In the rows, 128 means zero.
Each named turn below is shown by a few rows before and after it. Which turns, in which order, take the first row of each later pair to the second? The first pair is answered.
J_745:
[114 110  95 137 150 102 178 105 101 143 147 155 116] -> [100 114 109 145 136 112 167 124  97 163 126 169 103]
[142 116 169 178 114 111 110 124 153 141 131 179 141] -> [160  77 135 136 158  91 144 111 120  80 142 119 143]
[165 104 126  98  84 113 128 179 121 140  69 105 123] -> [174 147 121 148  72 150 107 111 168 148 156 149 182]
[143  91 123 136 150  98 177  83 116 112 141 114 147] -> [127 107 156 155 110  99 163 139 117 170  76 151 114]
J_819:
[111 158 125 115 133 125 112 122 169 159 107 139 124] -> [102 148 135 126 151 122 113 129 163 156 110 145 110]
[129  96 148 177 150 144 140  89 123 148 181 175 164] -> [134  93 142 167 153 142 144  83 127 143 191 158 167]
[108 186 124 134 124 172  85 113 160 115 151  98 127] -> [107 185 130 138 122 170  77 121 166 128 145 110 117]
[123 110 143 157 152 128 142 118 121 124 149 158 139] -> [132 110 129 149 157 126 144 114 121 112 153 143 145]
J_876:
[122 120 115 128 167 124 148 115 114  85 154 114 126] -> [132 122 111 133 146 131 153  97 129  94 165 124 150]
[144 135 156 113 125 143 119 129 137 148 121 141 120] -> [138 123 155 115 135 132 127 138 130 151 114 145 115]
[116 141 146 123 105 130 114 154 139 153 102 133 113] -> [126 121 143 136 113 113 139 152 129 155  93 152 107]
[139  83 157 123 150 128 131 151 120 116  82 111 143] -> [166  90 151 137 119 129 141 119 141 135 106 127 181]
J_600:
[129 103 138 171 141  96 158 136 106 140 117 158 126] -> [105 142 152 167 140 126 123 153 110 154 120 168 108]
[130 119 121 137 139 136 133 107 135 106 121 149 140] -> [118 140 119 129 132 153 119 125 140 120 121 146 132]
[101 140 115 128 131 115 150 119 118 104 148 122 115] -> [101 153 117 126 122 123 137 125 122 116 148 124 112]
Pairs:
Each pair is 2 to 3 turns apart.
[ 95 132 142 125 175 142 155  97 110 101 174 133 132] -> [ 88 156 166 144 137 155 132 129 125 148 144 174 120]
J_745, J_819, J_745
[ 73 116 100 123 173 119 189 117  96 121 139 127 123] -> [ 48 162 111 117 142 150 148 141 109 153 121 143 102]
J_600, J_819, J_745
[ 92 125 117 117 172 141 118 134 102  79 141 128 101] -> [118  88 121 144 153  98 169 134  95 113 103 148 109]
J_876, J_745, J_819
[113 155  85 105 103 134 135 109 136 133 156  88 136] -> [ 98 119 103 108 153 114 146 131 104  99 139  94 102]
J_876, J_600
[146 117 103 108  98 120 165 122 129 122 117  60 111] -> [ 95 132 156 137 112 131 128 160 122 145  89 110  55]
J_745, J_876, J_819
[166 119  64  72 118 119 170  91 118  92 141  52 163] -> [136 136  91  48 110 133 123 156 108  97  80  42 106]
J_819, J_876
[ 97 147 108  73 144 144 133 144 100 111 125  80 101] -> [ 93 155 132 157 160 152 140 102 121 134 178 165 129]
J_745, J_876, J_745
[116  90 127 139 124 112 147 126 101  93 180  97 116] -> [126 101 120 119  74 119 138 162 104 133 121  84 102]
J_876, J_819, J_745
[157  75 110 121  92  94 182 105 137 123  99  96 127] -> [134 101 148 173  83 111 162 124 161 172 100 165 117]
J_745, J_819
[109  74 140 167 159  83 179 134  97 125 109 172 105] -> [100 135  95 133 167 135 146  71 128  92 204 133 148]
J_600, J_745, J_819
[105 187 106 131 104 164 125 101 145 148 173 127 145] -> [109 133  88  90 144 126 154 124  95  97 134  68 107]
J_819, J_745
[110 179 135 140 116 163  82 118 161 147 166 131 150] -> [124 152 106 111 152 146 106  97 138  92 186  77 148]
J_745, J_745, J_745
[120 108 141 147 176 118 131 112 136 100 161 164 127] -> [115 122 150 156 164 123 124 119 139 121 146 176 126]
J_745, J_745
[131 103 102 128 167  98 186 122  95 119 134 128 112] -> [149 158  93 133  97 140 160  98 147 164 154 136 160]
J_876, J_819
[113 170 130  99 113 172  74 139 147 124 154 105 136] -> [123 159 126  76 110 154  81 157 129 126 119  85 122]
J_745, J_819
[128 143  78 104 127 141 158 100 116 120 155  97 140] -> [130 146  86  97  93 143 152 136 119 151 104 103 122]
J_819, J_745
[119 153 139  97 108 147  84 159 133 150  91 100 135] -> [135 127 133  89 107 133 110 157 123 147  79  96 142]
J_745, J_600, J_745
[ 86 123 188 160 170 122  94 112 134 127 142 167 114] -> [ 73 168 147  82 152 151  76 122 133 108 139  94 105]
J_745, J_819, J_600
[126 158 118  94 148 148 114 129 141 120 129 133 114] -> [137 136 142 120 140 130 123 148 138 138 102 161 109]
J_600, J_600, J_745
[142 113  95 112 130 142 175  93 103 115 181 114 155] -> [ 84 127 139 115 155 152 126 161  78 130 129 145  78]
J_600, J_876, J_745
[120 116 118 125 176 108 190 114 102 116 150 144 110] -> [155 135  94  95 130 130 189 100 120 122 149 104 146]
J_819, J_819
